In the data rows, the value 128 means zero.
Here are some rows, each followed by its group. Groups can overlap.
[110 118 108 115 140 115 127 113 128 146 116 107 110 119 147  98 100 165
 143 133  98 155 100 108 162 105  94 152 114 137  96 152 134 151 111 107
  98 116 113 153 150 110 116 141 103 155 121 152 111 147 146  99 144 112
  94 124 113 110] A
[233 181 215 189 121 202 147 195 124 128 218 220 146 202  43 227 227   0
 106 157 241  22 200 224  17 223 233  32 227  38 230  19  98  31 220 224
 183 185 186  29  28 174 211 108 210  34 203  31 216  45  17 240  79 170
 238 158 131 168] B
[119 116 116 122 119 125 118 113 129 123 112 117 123 111 138 120 110 138
 116 124 109 139 126 119 141 117 118 139 118 138 118 141 119 139 117 110
 136 124 126 140 139 113 116 127 120 139 119 140 116 139 142 118 150 136
 121 134 133 125] C
[115 121 116 130 126 119 124 125 127 130 115 120 120 111 141 119 124 140
 128 118 115 139 124 120 133 117 127 135 113 140 111 138 127 136 121 114
 121 122 128 140 138 119 114 123 113 135 122 137 130 139 138 115 136 122
 128 127 129 123] C
[118 124 113 129 132 121 120 121 128 131 112 121 124 122 135 119 116 143
 129 117 118 131 121 118 133 120 125 136 113 137 118 133 139 117 120 113
 123 130 113 141 130 113 111 135 115 138 113 140 116 134 150 117 132 135
 122 120 126 126] D
[120 124 119 119 131 120 121 118 125 126 119 120 133 123 137 115 112 138
 130 124 128 131 127 120 133 121 124 134 117 135 117 142 125 126 120 112
 129 118 120 144 132 121 120 126 123 140 115 139 119 127 133 122 127 137
 116 129 136 119] D
[121 112 116 114 131 128 130 111 127 134 118 118 113 121 142 115 118 149
 120 120 120 144 114 115 139 114 118 137 115 145 119 139 121 147 112 118
 111 115 111 128 144 122 118 127 102 134 107 143 117 145 145 116 142 108
 104 128 129 122] E
[102 116 113 123 130 115 133 106 127 134 109 112 129 126 144 109 108 157
 133 116 110 153 106 109 147 113 111 146 126 140 104 147 129 145 118 124
 124 122 115 143 151 120 114 140 112 151 118 141 112 148 151 107 149 135
 110 128 136 130] A
[118 129 120 118 129 117 126 122 131 123 128 118 131 126 137 118 113 135
 121 125 118 130 110 118 132 119 104 140 120 140 120 133 132 135 116 126
 120 138 127 131 132 120 119 122 119 137 122 142 116 135 136 125 123 117
 121 124 130 129] E
[123 114 123 127 134 114 128 115 128 115 119 115 132 121 139 119 118 142
 126 118 130 129 119 118 136 118 107 140 122 146 121 140 119 127 118 114
 119 130 132 139 129 131 122 133 118 135 126 139 122 140 136 121 128 113
 125 113 128 129] E
[102 109 114 113 143 110 148 108 114 141 101 108 124 111 142  98 113 153
 139 123  93 153 106 102 166 104  99 151 108 142 104 152 125 166 110 115
 116 115 104 143 160 126 107 134 108 155 109 150 112 153 155 101 144 112
  92 121 110 122] A
[106 118 112 124 128 110 128 115 121 128  97 115 120 118 143 117 109 155
 133 127 108 144 115 111 152 110 116 139 113 143 116 139 130 141 107 110
 130 124 111 145 141 125 122 115 120 143 113 146 119 147 149 114 136 129
 107 120 130 120] F
[220 186 217 191 102 210 153 200 141 128 202 216 142 201  41 220 219  38
 114 176 220  43 197 217  34 219 215  37 214  40 218  38 116  38 217 212
 180 167 191  39  40 174 215 121 213  39 207  36 213  52  39 221  88 154
 220 169 127 166] B
[110 119 111 121 138 112 136 102 132 139 113 110 129 108 148 115 122 148
 125 127 105 148 115 111 149 111 104 143 111 135 109 145 115 142 118 112
 116 122 105 156 149 114 114 137 110 144 122 144 115 147 156 101 145 122
 115 127 118 125] A
[118 126 114 119 134 115 143 120 135 127 134 116 129 115 141 113 125 146
 142 118 113 138 114 116 141 115 108 143 113 139 112 142 122 139 117 127
 113 124 125 134 143 120 113 127 115 143 111 137 115 128 151 109 132 125
 113 115 122 124] A
[203 179 213 201  80 190 158 197 144 153 193 215 144 197  38 207 201  67
 132 192 192  67 195 210  75 211 190  53 211  40 205  55 116  49 216 221
 177 138 170  45  50 173 223 118 216  46 199  55 220  64  52 195 106 136
 195 176 101 176] B
[119 126 119 123 127 108 115 112 128 128 111 123 129 117 138 118 119 136
 129 126 128 129 131 117 132 118 122 140 119 141 116 142 132 139 115 117
 122 122 129 137 136 108 129 127 115 136 113 135 114 135 127 120 125 127
 119 117 119 119] A
[119 112 114 123 135 118 135 113 127 133 117 114 122 113 142 117 130 134
 128 121 124 136 111 120 129 118 117 138 126 138 116 139 128 137 118 126
 120 121 122 143 140 123 111 131 115 139 114 138 115 133 135 117 135 131
 119 125 123 115] A
[224 192 220 197  97 210 157 201 142 131 203 222 143 206  38 224 222  36
 117 186 224  46 206 222  38 224 223  33 222  34 220  37 113  42 221 222
 180 159 189  35  36 172 220 119 221  33 217  33 224  45  37 222  86 153
 224 172 122 166] B
[120 133 118 125 127 110 120 124 121 131 124 116 131 122 139 116 105 132
 122 118 121 140 118 119 137 124 133 138 120 142 120 134 131 125 116 115
 130 118 114 143 141 111 110 131 121 134 124 139 114 134 134 122 134 132
 119 122 125 121] D
[125 125 122 118 141 121 118 121 121 125 115 121 126 124 140 118 123 135
 131 127 121 131 127 119 136 119 121 139 117 133 116 139 131 139 118 114
 119 112 125 138 140 132 117 133 120 137 114 134 113 136 136 121 130 125
 121 113 130 123] A
[207 176 215 201  74 182 151 201 145 154 193 218 148 199  34 213 201  60
 128 199 191  56 209 216  75 215 197  49 213  34 212  44 105  40 217 227
 178 139 169  35  47 176 225 111 216  39 203  50 233  57  45 198 111 137
 200 175 102 188] B
[117 121 108 120 122 119 131 114 130 133 120 118 121 124 138 117 132 142
 134 134 120 139 114 113 144 117 113 139 124 141 120 135 126 148 122 113
 125 130 128 139 144 130 124 127 109 139 124 137 122 143 139 121 137 134
 108 111 135 120] E
[109 125 112 118 123 105 112 117 122 138 114 107 129 115 145 101  92 159
 131 124 100 140 117 107 170 111 108 140 106 146 108 159 126 125 110 121
 114 120 104 146 154 113 119 127 120 149  99 151 119 159 149 102 134 117
  95 118 118 119] G
[123 116 118 126 138 121 134 124 125 118 117 115 131 121 144 117 118 135
 137 122 125 139 114 118 132 120 117 137 123 140 114 140 139 133 115 116
 124 123 135 139 135 119 121 131 123 134 121 137 122 137 142 121 142 123
 119 122 124 123] F
[110 113 109 136 138 112 140 104 133 134 108 104 118 127 148 119 118 146
 135 119 112 155 107 110 147 110 114 148 113 138 106 145 131 153 109 130
 123 109 111 161 141 134 118 137 104 148 122 141 120 145 149 107 139 132
 115 121 140 121] A
[113 118 121 122 135 114 126 113 133 137 120 119 122 117 141 120 118 144
 131 123 113 144 120 114 137 113 113 143 116 136 117 149 126 143 118 112
 124 118 111 140 137 129 113 132 113 139 125 138 116 140 134 123 141 139
 114 134 125 126] A
[211 172 213 194  91 176 151 201 148 135 195 221 144 201  35 224 206  44
 113 193 198  40 218 222  59 218 216  37 215  39 223  32  92  43 213 226
 177 151 175  25  48 184 224 109 208  30 202  43 243  49  30 213 102 142
 213 170 117 188] B
[116 118 120 127 136 121 132 110 132 125 121 115 127 129 133 117 125 121
 123 117 114 137 122 118 137 118 117 136 119 141 122 136 135 145 118 122
 113 115 107 138 133 108 118 124 121 140 116 139 131 131 139 117 132 125
 115 122 129 114] G
[110 107 117 105 131 114 126 122 126 124 113 105 142 109 144 110 115 143
 128 118 109 149 111 112 150 111 120 144 118 140 115 150 131 140 117 118
 113 118 106 139 149 124 114 143 115 146 120 146 127 142 139 109 143 122
 114 129 133 120] C
[118 118 110 121 127 123 116 117 124 138 115 112 130 113 137 113 110 154
 129 125 110 143 116 113 149 111 110 141 104 140 116 151 139 132 115 105
 131 122 131 138 149 126 121 130 114 143 107 143 117 137 138 115 148 127
 109 131 124 124] C
[119 126 115 127 139 121 120 118 117 126 120 118 132 127 139 126 116 140
 125 116 114 136 118 119 121 118 118 137 114 139 124 137 142 130 119 107
 123 132 118 145 126 116 117 130 123 141 123 138 114 140 140 121 131 131
 116 113 132 128] D
[117 119 118 124 135 122 128 123 131 124 113 117 121 108 136 121 116 137
 132 131 116 125 121 118 139 113 117 142 128 136 116 136 123 140 112 119
 122 119 120 142 132 127 121 130 120 138 125 137 119 132 126 121 131 123
 120 125 134 122] F
[122 113 124 128 128 121 136 113 127 120 125 116 131 108 135 120 121 134
 121 121 123 130 110 117 139 121 120 136 124 136 117 142 131 148 117 122
 122 127 121 136 139 125 117 133 117 138 114 137 115 141 136 123 133 124
 118 123 135 120] A
[118 128 119 121 139 115 136 112 126 127 120 119 123 117 136 115 122 130
 140 115 122 137 124 120 140 118 111 139 117 137 111 139 127 142 123 124
 117 121 109 146 134 118 114 131 120 141 116 136 111 136 143 116 134 122
 126 131 126 136] G
[120 117 122 123 140 127 121 121 131 132 119 121 128 118 138 121 116 142
 122 123 113 140 113 120 126 121 121 141 116 139 124 130 135 127 114 115
 119 124 122 149 135 122 123 131 123 137 124 137 117 137 129 125 129 121
 122 125 139 115] D
[111 120 120 122 131 120 120 115 132 123 122 114 120 117 143 115 120 143
 130 122 114 144 122 116 147 117 109 142 115 144 103 138 122 143 113 118
 122 131 111 140 139 121 115 136 112 139 107 143 118 143 138 117 138 126
 113 115 130 119] F
[119 120 121 119 138 125 123 128 124 127 122 122 125 109 138 115 134 137
 133 113 125 131 115 120 132 118 127 142 122 134 114 140 125 146 119 124
 127 136 124 133 141 124 120 131 120 136 120 133 118 138 131 122 135 113
 118 127 138 132] A
[101 125 119 111 133 102 138 110 117 125 117 113 129 106 142 104  98 165
 137 129  95 150 107 103 161 105  97 146 109 137 101 155 126 153 114 120
 119 113 121 143 154 109 117 132 114 151 110 151 113 151 157  99 138 121
 108 120 115 110] A
[124 123 112 133 125 118 115 126 118 119 117 117 119 118 139 117 119 129
 126 121 127 137 121 120 134 121 123 136 114 139 123 135 125 133 119 113
 125 127 113 137 132 118 119 120 114 136 122 134 114 136 130 121 124 127
 128 119 132 119] D
[106 112 111 119 128 117 136 109 134 123 118 119 113 126 145 116 118 148
 125 129 112 150 107 112 145 116 112 136 107 146 115 144 116 152 107 118
 111 132 123 129 148 123 109 130 101 140 119 147 121 149 143 116 145 124
 103 112 134 122] E
[121 124 120 114 137 113 135 126 129 115 122 117 123 119 140 125 121 130
 130 131 120 141 113 121 126 119 119 137 116 134 115 140 125 137 115 118
 123 127 134 142 130 125 115 127 119 140 132 139 117 139 146 123 132 122
 120 129 131 128] A
[209 170 201 173  90 200 128 205 127 134 193 211 137 202  48 209 195  40
  95 171 202  38 200 209  48 209 203  48 197  54 218  42 106  31 197 194
 178 171 187  38  52 164 203 112 201  43 179  52 211  56  44 209  81 148
 200 152 130 173] B
[115 113 119 116 129 122 132 118 138 114 121 121 125 117 142 121 126 137
 136 126 117 137 121 114 134 116 123 138 121 138 115 142 120 149 117 124
 126 124 127 140 135 121 117 126 109 139 126 138 122 140 136 121 127 132
 115 115 132 125] E
[119 123 118 127 139 117 118 120 130 138 130 119 136 123 140 116 116 134
 128 127 124 135 122 119 132 122 110 141 118 135 123 131 138 128 117 112
 122 127 113 140 136 119 115 127 113 132 118 139 125 125 129 118 135 123
 120 112 131 126] D
[120 120 122 127 124 119 127 117 129 125 119 120 124 114 138 117 119 134
 132 124 126 130 117 119 128 120 116 133 126 141 118 133 136 139 118 117
 124 132 128 136 140 125 121 119 116 133 122 141 116 144 138 126 130 128
 120 123 131 123] E
[113 124 118 126 138 114 124 126 129 128 113 124 130 127 136 117 119 122
 129 127 118 135 125 120 126 119 130 139 116 137 124 129 131 127 122 111
 126 131 122 141 138 121 117 137 119 134 116 139 120 133 140 121 137 133
 122 119 136 116] D
[123 127 123 107 133 122 133 121 132 114 120 123 131 115 140 119 122 136
 137 116 112 136 124 116 143 115 115 138 126 131 116 132 128 141 114 121
 123 120 123 133 135 121 114 126 119 134 110 138 113 137 135 121 128 135
 119 130 136 123] F
[116 115 119 121 132 121 126 122 123 128 126 120 128 125 142 120 122 127
 140 125 127 134 122 120 137 120 111 139 118 139 123 126 124 142 119 122
 124 134 129 137 138 121 115 125 115 136 118 138 109 133 138 121 133 128
 117 118 127 129] E
[200 174 203 186  88 203 144 198 137 143 188 208 136 194  50 202 195  60
 118 181 198  64 182 201  60 204 191  56 196  55 202  59 123  47 202 197
 178 153 176  56  56 160 206 121 205  55 189  58 199  70  60 194  93 141
 192 161 118 165] B
[121 135 124 120 128 112 124 117 127 128 118 117 122 114 134 121 118 139
 120 117 127 128 119 119 138 119 120 135 120 136 122 141 139 143 116 119
 126 118 131 134 142 125 125 118 122 135 120 132 110 147 132 122 135 121
 125 130 124 124] A
[208 171 201 181  93 203 141 199 136 132 194 211 136 197  48 207 197  47
 101 177 208  47 200 209  47 208 204  49 197  57 211  45 110  40 201 198
 174 164 186  45  53 165 204 118 201  47 184  51 206  58  46 209  87 151
 204 155 134 170] B
[208 171 213 186  92 179 151 205 145 130 194 220 145 195  37 221 196  52
 108 193 191  37 220 216  65 215 213  37 214  43 222  34  93  44 208 219
 176 151 169  24  54 182 219 106 204  34 200  46 240  54  32 212 101 146
 210 169 122 188] B
[209 175 204 183  94 192 144 200 134 133 193 213 140 197  43 213 203  46
 109 182 208  48 207 213  51 212 208  45 206  50 216  44 104  42 206 208
 176 161 182  35  49 171 210 114 203  40 193  48 217  57  39 213  95 147
 207 159 128 175] B
[115 123 116 119 127 116 127 128 123 126 112 121 123 135 139 122 120 131
 123 115 121 136 127 119 132 120 124 136 114 133 121 133 122 122 121 114
 110 123 111 136 132 113 124 133 124 137 124 135 121 132 136 124 127 124
 116 127 131 116] D
[120 122 120 115 139 124 120 135 123 126 125 114 128 130 138 116 119 136
 118 126 119 132 119 118 132 121 125 134 114 137 119 135 134 128 113 124
 120 120 129 145 139 121 119 127 122 135 123 135 111 119 135 119 130 129
 119 120 129 116] D
[113 131 119 118 121 112 116 123 125 123 106 119 130 118 144 110 110 148
 131 113 107 147 126 115 150 116 106 141 106 147 118 144 134 133 111 112
 128 123 119 139 150 117 114 129 122 145 114 144 113 142 139 109 134 118
 105 105 126 125] C
[112 124 116 127 129 115 126 123 132 126 117 114 116 119 138 117 118 126
 132 120 111 129 115 116 136 116 128 137 125 137 115 142 125 140 119 116
 125 126 123 130 135 120 109 124 123 139 114 136 128 134 135 120 130 134
 122 138 129 117] A
[115 118 119 119 138 124 123 136 123 117 122 117 128 125 134 122 112 137
 124 111 124 141 123 120 130 121 123 140 119 137 118 130 133 132 117 117
 118 125 116 133 137 124 113 129 119 138 125 136 112 135 138 120 138 131
 118 123 133 117] D
[125 122 122 119 124 126 123 122 132 120 121 122 124 107 136 122 118 143
 125 118 117 132 129 118 135 120 118 138 118 144 119 137 134 141 114 119
 116 116 121 135 143 121 105 126 116 139 117 132 123 141 134 128 125 114
 120 128 124 124] F
[120 121 121 121 132 125 116 123 131 128 106 119 138 114 140 123 124 138
 140 114 119 131 125 117 132 120 120 136 120 139 113 138 135 137 119 121
 121 129 124 144 135 123 118 138 126 137 113 140 128 141 130 122 127 124
 122 118 131 124] G
[120 119 121 121 125 130 130 127 129 130 119 109 126 121 140 118 124 138
 133 116 125 129 120 115 138 119 111 144 124 141 119 140 128 149 120 123
 120 115 124 143 142 125 115 134 121 143 117 136 119 134 139 120 131 128
 120 129 132 124] A
[122 117 119 128 141 124 135 121 123 122 122 118 131 129 139 123 113 137
 130 117 124 146 124 117 136 119 119 135 123 135 118 135 132 137 115 128
 120 128 128 134 130 124 116 127 120 134 125 137 119 135 138 123 134 123
 119 121 135 120] G
[113 119 113 124 140 118 114 114 128 125 120 111 118 105 143 119 108 141
 124 119 111 145 126 117 153 108 116 140 113 140 110 145 130 138 111 124
 121 126 117 140 155 126 111 119 125 143 106 146 123 141 142 103 133 130
 116 109 132 116] C
[116 119 116 120 139 114 116 106 128 128 110 110 134 119 144 119 109 148
 122 120 112 129 118 118 145 118 132 147 115 140 113 142 141 137 117 117
 121 118 115 133 142 128 115 126 108 144 124 144 119 135 142 110 137 123
 124 113 124 134] C
[119 125 121 120 141 114 125 121 120 126 126 123 135 117 133 116 110 140
 124 123 118 140 124 113 142 119 123 140 118 139 117 141 129 137 122 120
 117 129 128 139 136 118 118 131 123 138 121 141 116 152 139 119 129 133
 120 122 137 120] G
[111 120 123 116 128 114 128 121 121 128 126 118 131 131 143 122 124 133
 135 120 128 134 122 118 138 119 117 139 120 142 119 140 130 140 113 124
 123 123 120 141 138 129 127 123 108 139 115 140 122 139 140 124 125 121
 120 112 128 130] E
[115 120 122 120 130 120 136 118 126 130 100 121 125 118 142 112 117 143
 128 118 109 147 122 115 134 115 115 140 114 140 113 140 136 139 125 117
 118 120 118 140 140 121 114 127 121 138 123 140 118 138 145 118 140 124
 116 126 121 126] C
[105 116 113 112 117 118 128 118 134 134 113 119 113 122 135 115 119 151
 136 118 120 152 109 111 143 112 102 143 112 145 109 142 121 150 107 120
 114 126 119 140 144 134 118 131 114 140 125 144 121 140 152 114 134 123
 104 123 128 126] E
[121 123 118 120 134 124 117 115 116 130 116 114 128 118 137 117 112 139
 125 115 117 133 127 121 133 117 120 133 120 141 124 134 130 131 118 114
 125 121 126 142 131 123 119 134 127 131 116 143 118 125 131 121 139 123
 122 127 130 126] D
[114 113 114 117 140 123 125 116 137 129 124 121 127 131 145 122 130 135
 130 125 116 139 114 116 132 114 116 139 118 143 117 148 121 151 112 126
 130 125 112 131 136 131 119 129 107 136 106 136 117 135 142 117 139 125
 108 120 139 114] E
[226 191 216 186 107 234 135 201 127 129 209 210 136 208  43 217 220  20
 108 161 236  35 178 212  14 218 219  40 214  43 216  44 131  32 214 202
 185 183 198  51  29 157 205 121 222  49 204  36 184  53  44 221  67 159
 217 168 128 150] B
[112 131 114 121 141 116 121 109 142 129 120 104 117 122 143 119 118 147
 140 124 120 136 113 113 140 115 115 149 125 134 112 149 129 146 116 120
 116 112 124 142 136 121 110 123 116 141 128 143 118 138 145 115 140 131
 117 128 130 109] A
[108 124 114 117 128 119 116 122 121 121 102 115 130 113 137 112 110 147
 134 121 109 143 125 114 151 113 110 142 110 139 119 146 135 139 113 103
 114 122 111 146 150 124 117 125 114 143 113 143 119 145 146 115 134 124
 115 125 120 118] G
[116 121 118 115 136 113 120 115 121 122 125 114 120 122 135 120 120 130
 125 115 122 131 132 120 141 119 123 139 121 139 118 134 120 142 117 116
 129 130 132 139 134 123 121 125 115 138 119 136 116 134 124 120 123 125
 122 130 131 115] A
[119 113 113 110 129 125 130 113 129 127 117 122 122 118 140 125 123 135
 134 131 122 138 128 116 133 117 117 137 115 147 122 138 126 141 121 120
 121 124 127 137 138 122 125 128 109 136 116 139 120 139 148 119 138 117
 111 111 120 120] E
[118 117 113 119 134 117 129 121 144 128 122 118 124 115 141 114 129 136
 130 118 123 133 118 118 138 119 116 140 122 141 117 139 120 145 119 121
 111 129 118 134 134 133 116 133 111 134 121 137 110 132 134 121 130 128
 122 114 136 125] E
[219 174 203 180 114 203 138 200 124 125 207 214 136 199  47 216 208  21
  98 161 225  31 196 214  28 214 221  43 209  50 222  32 102  33 204 206
 181 178 189  38  43 169 205 113 203  42 187  42 206  53  28 225  82 164
 219 151 133 171] B
[113 133 119 121 141 116 117 118 123 127 123 118 137 120 136 116 116 133
 117 115 120 144 118 123 128 121 131 132 117 137 120 136 135 127 122 114
 124 123 126 149 135 123 114 130 124 141 120 139 121 133 136 116 129 124
 113 115 128 120] D
[117 123 117 123 132 119 118 120 132 127 121 126 130 111 140 122 116 144
 146 118 121 140 121 117 134 122 127 136 121 142 121 140 123 141 120 120
 118 130 126 140 133 124 118 127 118 139 123 134 118 131 146 119 135 128
 121 130 126 127] G
Which 3 groups are nearest to each row below, nearest first, going by the distance to the group's nearest row?
[124 124 122 122 132 113 128 119 134 121 119 115 123 121 140 118 113 130
 129 116 120 130 121 118 136 119 121 141 113 131 121 142 128 151 115 123
 126 131 124 148 146 118 112 123 114 134 117 135 109 134 136 117 128 127
 126 119 127 117] ~ A E D
[122 109 116 110 133 113 120 123 132 124 123 114 125 117 140 121 121 129
 123 131 124 127 123 120 135 117 111 138 122 140 115 129 129 145 126 113
 125 116 132 133 137 117 121 126 118 138 106 141 118 134 137 117 129 109
 116 122 129 132] ~ E A F
[123 109 118 118 125 121 126 124 131 124 119 125 122 121 139 117 119 122
 129 119 139 132 118 121 133 118 121 138 121 146 121 132 134 145 117 124
 122 127 127 139 132 119 120 131 112 137 128 139 116 141 143 122 128 125
 120 123 117 126] ~ E F A
[120 123 116 118 134 121 133 119 122 120 119 121 120 114 144 117 122 131
 127 125 124 127 116 120 133 116 120 145 111 142 116 139 135 141 122 123
 128 134 129 135 138 120 122 130 116 132 121 135 124 135 148 123 134 130
 119 120 127 122] ~ E F A
[114 114 116 113 129 127 124 116 122 131 120 118 120 125 139 114 127 134
 122 126 123 142 114 120 134 116 107 140 122 145 118 135 135 143 117 117
 125 132 122 135 143 122 126 116 114 138 117 136 118 138 136 127 133 119
 114 120 118 123] ~ E A F
[123 123 118 125 140 119 118 113 117 126 124 118 136 122 141 114 125 130
 127 118 117 136 128 117 125 118 111 137 115 142 121 136 128 126 120 114
 125 130 120 141 144 124 118 131 123 134 113 138 116 136 134 113 134 126
 118 113 131 121] ~ D A E
[115 113 120 120 133 124 123 122 127 130 119 109 134 120 145 119 124 141
 140 127 125 137 120 118 139 120 118 132 124 136 119 134 127 145 122 114
 120 134 123 149 132 127 119 122 122 138 124 135 115 129 140 120 138 124
 117 125 129 131] ~ E G A
[109 117 111 117 134 120 123 117 135 125 115 118 121 120 137 114 105 150
 132 122 102 139 127 116 145 115 111 145 115 145 115 145 125 136 114 104
 123 125 120 142 149 117 117 132 118 144 120 143 120 140 142 112 138 119
 123 126 127 125] ~ G F C
[119 119 113 127 125 123 123 122 126 126 117 114 125 119 134 118 131 144
 133 121 122 140 128 119 122 119 110 141 119 140 117 143 135 140 115 120
 127 125 116 137 129 131 119 132 119 136 124 136 112 141 132 121 126 139
 123 121 127 114] ~ E A D
[122 131 123 114 126 112 113 125 121 118 122 118 132 122 133 119 118 127
 127 120 121 142 128 122 134 120 127 137 113 137 119 136 130 129 121 111
 127 125 113 133 137 113 120 132 117 138 124 137 115 133 131 117 129 136
 115 113 130 123] ~ D A G
[122 116 123 119 137 122 128 120 127 134 121 116 127 127 138 123 124 138
 134 123 119 140 126 117 133 120 127 138 123 139 116 137 142 141 121 119
 124 132 114 140 135 120 114 134 122 135 125 137 120 129 124 114 130 124
 124 120 136 120] ~ G D A
Which 3 groups are nearest to each row below, nearest first, going by the distance to the centre of the group?
[121 124 124 120 137 126 130 119 133 116 119 117 123 119 141 120 120 128
 137 125 119 136 115 119 136 117 122 138 116 139 119 137 135 141 117 117
 116 126 117 145 135 134 121 122 118 135 118 134 116 144 133 119 123 122
 118 130 137 123] ~ F E G
[121 123 117 116 127 124 122 115 130 125 109 121 134 119 135 114 118 156
 123 114 118 138 121 121 135 120 122 141 116 136 122 133 133 135 118 116
 116 122 122 137 136 128 118 123 118 143 117 140 122 146 144 111 127 122
 120 119 133 116] ~ G F C
Which 4 groups are nearest to each row below, nearest first, going by the distance to the centre of the group?
[117 134 126 123 131 114 116 127 125 126 108 112 142 115 139 118 122 137
 126 120 114 141 132 116 138 119 118 139 118 143 120 140 125 143 115 112
 121 126 118 136 138 122 113 133 115 143 113 137 114 136 145 118 135 126
 114 128 130 118] ~ G F C D
[ 90 106  98 109 121  99 104 119 115 136 106  98 125  93 152  99  85 170
 119 137  85 153 104 105 177 104  87 158 111 150 111 155 139 118 107  92
 106 105 109 138 160 138 107 142 116 155  87 168 106 149 154  99 141 108
  94 114 126 133] ~ C A G F
[118 127 116 122 137 123 119 123 128 132 121 113 116 117 139 115 120 154
 126 123 116 144 114 118 148 116 116 141 112 141 112 143 132 133 117 120
 130 125 107 140 143 113 115 128 116 145 111 142 122 146 147 120 144 124
 109 129 128 120] ~ C A G F
Which 4 groups are nearest to each row below, nearest first, going by the average distance to the group's rows?
[110 118 103 117 139 115 113 117 120 128 119 103 131 108 149 104  89 150
 136 122 102 156 124 103 160 107 108 150 107 149  97 150 139 136 113 112
 110 111 101 138 142 108 103 142 110 153 106 159 118 146 150 105 129 120
 109 111 137 127] ~ C G F A
[119 123 120 122 140 120 112 124 120 132 114 120 135 123 139 122 122 133
 132 111 125 130 111 121 136 121 123 137 118 134 116 138 125 130 113 118
 127 129 121 142 134 119 120 126 121 136 120 139 113 123 140 116 124 136
 119 116 131 119] ~ D F G E
[123 123 120 122 139 116 122 113 125 131 117 116 128 122 135 122 121 141
 130 122 118 139 121 118 130 120 124 133 114 139 121 138 126 136 118 117
 111 115 126 135 138 121 111 127 118 138 119 136 119 141 135 116 127 120
 126 128 132 120] ~ D F G E
Which 3 groups are nearest to each row below, nearest first, going by the average distance to the group's rows?
[111 117 108 124 114 109 120 122 130 132 112 115 130 125 137 110 100 150
 123 118 105 131 120 111 149 112 103 143 104 143 106 150 139 120 106 112
 113 124 113 140 147 118 116 138 112 147 106 148 119 141 157 105 141 116
 110 119 117 135] ~ C G F
[122 137 120 121 129 120 117 124 124 120 121 115 135 106 137 119 111 141
 125 122 111 144 122 118 136 117 107 141 115 137 125 136 132 145 119 124
 122 120 124 137 131 121 116 131 118 144 124 138 110 127 135 117 138 135
 123 121 129 120] ~ D F C
[124 119 122 116 129 121 113 113 122 118 122 123 131 117 136 121 123 138
 128 116 120 137 129 120 144 118 129 138 112 138 115 138 133 142 116 120
 115 123 130 140 141 118 117 126 114 135 113 140 115 131 128 114 131 127
 131 124 126 123] ~ D F G
[115 121 115 120 125 119 116 119 126 127 124 117 133 108 136 113 113 140
 126 117 112 145 116 117 149 112 111 142 109 140 114 140 131 147 119 115
 123 124 117 143 141 118 119 124 120 139 115 139 111 149 142 114 137 129
 116 129 130 111] ~ C F G
[117 120 117 112 130 114 121 119 123 117 115 120 130 116 137 120 118 137
 134 120 119 137 121 119 139 116 134 139 117 135 115 141 139 143 119 113
 118 122 126 139 142 132 116 130 112 143 116 138 117 139 132 120 134 133
 116 129 139 121] ~ F D C
Which 3 other groups have their centres nearest to the centre of group G, nearest first?
F A C
Which 3 other groups have their centres nearest to the centre of group C, nearest first?
G A F
Which 3 other groups have their centres nearest to the centre of group D, nearest first?
G F E
